Small tables with named rows and columns. After each table, cells are looked up by row and column.

foz =
           tiz    loru  loraruz  ranibop     ref     dar  vosunil     vis     vun   pipel
ditipe  24.710  40.753   55.051   51.492  49.705  55.771   50.323  37.883  42.645  57.285
paz     48.939  34.377   31.661   67.625  58.191  27.363   31.443  39.728  34.075  28.097
sed     77.508  64.385   45.127   47.257  44.302  47.613   51.168  66.535  62.433  47.605
kibaf   52.792  68.263   67.346   33.146  41.964  75.313   68.450  67.813  67.327  74.340
fad     77.804  65.896   37.169   51.523  48.090  38.193   49.499  67.167  65.281  37.048
luk     48.508  62.487   60.818   36.577  41.976  69.564   73.713  53.637  59.507  66.307

sed, loru: 64.385
fad, vis: 67.167
luk, dar: 69.564
sed, dar: 47.613
ditipe, tiz: 24.710
fad, tiz: 77.804
luk, loru: 62.487
sed, tiz: 77.508
fad, vosunil: 49.499
ditipe, vosunil: 50.323
paz, ref: 58.191
fad, pipel: 37.048
ditipe, vis: 37.883

Table zub
columns: vub, kanofik, veb, liteko, keso, filis, zudi, nonit, sofo
lobega: [8.332, 5.591, 2.850, 7.429, 8.408, 5.428, 8.102, 5.426, 5.985]
nupabem: [3.755, 3.984, 3.513, 8.360, 6.792, 3.429, 5.646, 5.448, 4.888]
dume: [7.530, 4.956, 7.629, 4.437, 4.166, 5.503, 3.958, 3.728, 7.519]
midet: [5.323, 7.848, 6.258, 3.099, 5.451, 8.181, 5.422, 6.034, 5.714]
pezoguf: [4.237, 4.940, 4.869, 6.962, 5.624, 4.782, 5.850, 6.506, 4.650]
gupi: [7.364, 4.351, 7.644, 5.021, 4.161, 5.050, 3.886, 3.536, 7.670]
zotog: [7.145, 7.871, 8.033, 3.096, 3.134, 7.076, 4.451, 8.259, 2.896]
nufofak: [5.016, 7.730, 5.697, 4.069, 5.086, 7.926, 5.319, 6.893, 4.359]
batigit: [3.045, 5.492, 8.503, 4.844, 2.535, 5.782, 2.779, 5.925, 4.645]
vog: [5.726, 2.957, 5.964, 8.255, 4.865, 2.664, 5.782, 3.180, 7.814]
gefupab: [6.864, 8.650, 4.830, 3.361, 6.327, 8.588, 7.029, 7.526, 3.542]
badi: [6.159, 3.461, 6.302, 7.798, 5.105, 2.852, 5.021, 3.690, 8.103]
derif: [2.452, 8.828, 8.853, 2.484, 2.446, 8.835, 2.455, 8.845, 2.470]

sofo of dume = 7.519
liteko of zotog = 3.096
vub of batigit = 3.045
nonit of dume = 3.728
kanofik of midet = 7.848
liteko of lobega = 7.429
vub of badi = 6.159
nonit of vog = 3.180
kanofik of dume = 4.956
keso of dume = 4.166
sofo of nufofak = 4.359
sofo of zotog = 2.896
nonit of batigit = 5.925
liteko of dume = 4.437
kanofik of gefupab = 8.650
keso of derif = 2.446
keso of batigit = 2.535
keso of zotog = 3.134
keso of gefupab = 6.327
keso of nufofak = 5.086
Which row has the largest nonit? derif

kaginif
fields: tul, togulot
geledep: [115, 91]
lub: [114, 140]
sagasar: [120, 119]
fus: [129, 112]
pepopom: [174, 90]
gusodab: [53, 224]
posite: [121, 174]
ladovi: [79, 49]
lomafeb: [82, 77]
nup: [99, 121]
suzivu: [125, 178]
gupogu: [94, 53]
disoze: [152, 122]

gupogu, togulot => 53
geledep, tul => 115
sagasar, togulot => 119
gupogu, tul => 94
sagasar, tul => 120
lub, togulot => 140
gusodab, togulot => 224
disoze, tul => 152
ladovi, tul => 79
nup, togulot => 121
posite, togulot => 174
suzivu, tul => 125
geledep, togulot => 91

ras =
	noven	rodibon
kova	762	404
zug	214	593
zof	416	727
zagole	611	275
favure	589	267
rema	615	275
rado	773	406
doteteb	226	594
fedubi	220	593
kinefu	398	728

What is the rodibon of favure in ras?
267
What is the rodibon of kova in ras?
404
What is the rodibon of kinefu in ras?
728
What is the rodibon of fedubi in ras?
593
What is the noven of kova in ras?
762
What is the rodibon of rema in ras?
275
What is the noven of fedubi in ras?
220
What is the rodibon of zof in ras?
727
What is the noven of rema in ras?
615
What is the noven of zof in ras?
416
What is the noven of kinefu in ras?
398
What is the rodibon of doteteb in ras?
594
What is the noven of zug in ras?
214
What is the noven of doteteb in ras?
226
What is the noven of favure in ras?
589
What is the noven of rado in ras?
773

nog =
	zetetuk	sipu
kes	4.2	3.8
gom	-3.9	-5.6
tilideb	-5.8	-8.4
fezap	4.2	4.3
lun	8.0	6.4
kobiba	-4.0	-4.0
zonopuz	7.4	-5.1
sev	-6.4	-7.3
zib	7.9	6.4
pivere	-8.9	-9.7
ladarum	8.7	8.7
tugok	6.9	5.8
sopoguz	2.5	0.8

zetetuk of pivere: -8.9
zetetuk of fezap: 4.2
sipu of gom: -5.6
zetetuk of tugok: 6.9
sipu of sopoguz: 0.8
sipu of fezap: 4.3
zetetuk of lun: 8.0
zetetuk of kes: 4.2
sipu of kobiba: -4.0
sipu of kes: 3.8
sipu of zib: 6.4

pevogip =
|  | gof | mebuna |
|---|---|---|
| reb | 0.066 | 3.419 |
| zesa | 6.458 | 4.112 |
| mufe | 6.762 | 3.759 |
| lesu | 6.766 | 3.759 |
| rakina | 7.518 | 3.084 |
| kupos | 3.216 | 7.670 |

gof of lesu = 6.766
gof of rakina = 7.518
mebuna of mufe = 3.759
mebuna of kupos = 7.670
gof of kupos = 3.216
mebuna of rakina = 3.084
mebuna of reb = 3.419
mebuna of lesu = 3.759

deveru =
|  | gagam | kedul | gafozu |
|---|---|---|---|
| teg | 1793 | -7262 | 7239 |
| likomam | -5434 | 2026 | -141 |
| vere | 1877 | -7700 | 7231 |
| tuzofe | -7759 | -1133 | 2845 |
| feba | 8347 | 3154 | -1845 |
| pifugi | 8737 | 3044 | -2122 |
| fuzavib | -601 | 7487 | -6075 |
| kozuvik | 2261 | -7657 | 7169 |

kedul of feba is 3154
gagam of vere is 1877
gagam of teg is 1793
gagam of likomam is -5434
gafozu of pifugi is -2122
kedul of tuzofe is -1133
gafozu of tuzofe is 2845
Which row has the largest gagam? pifugi

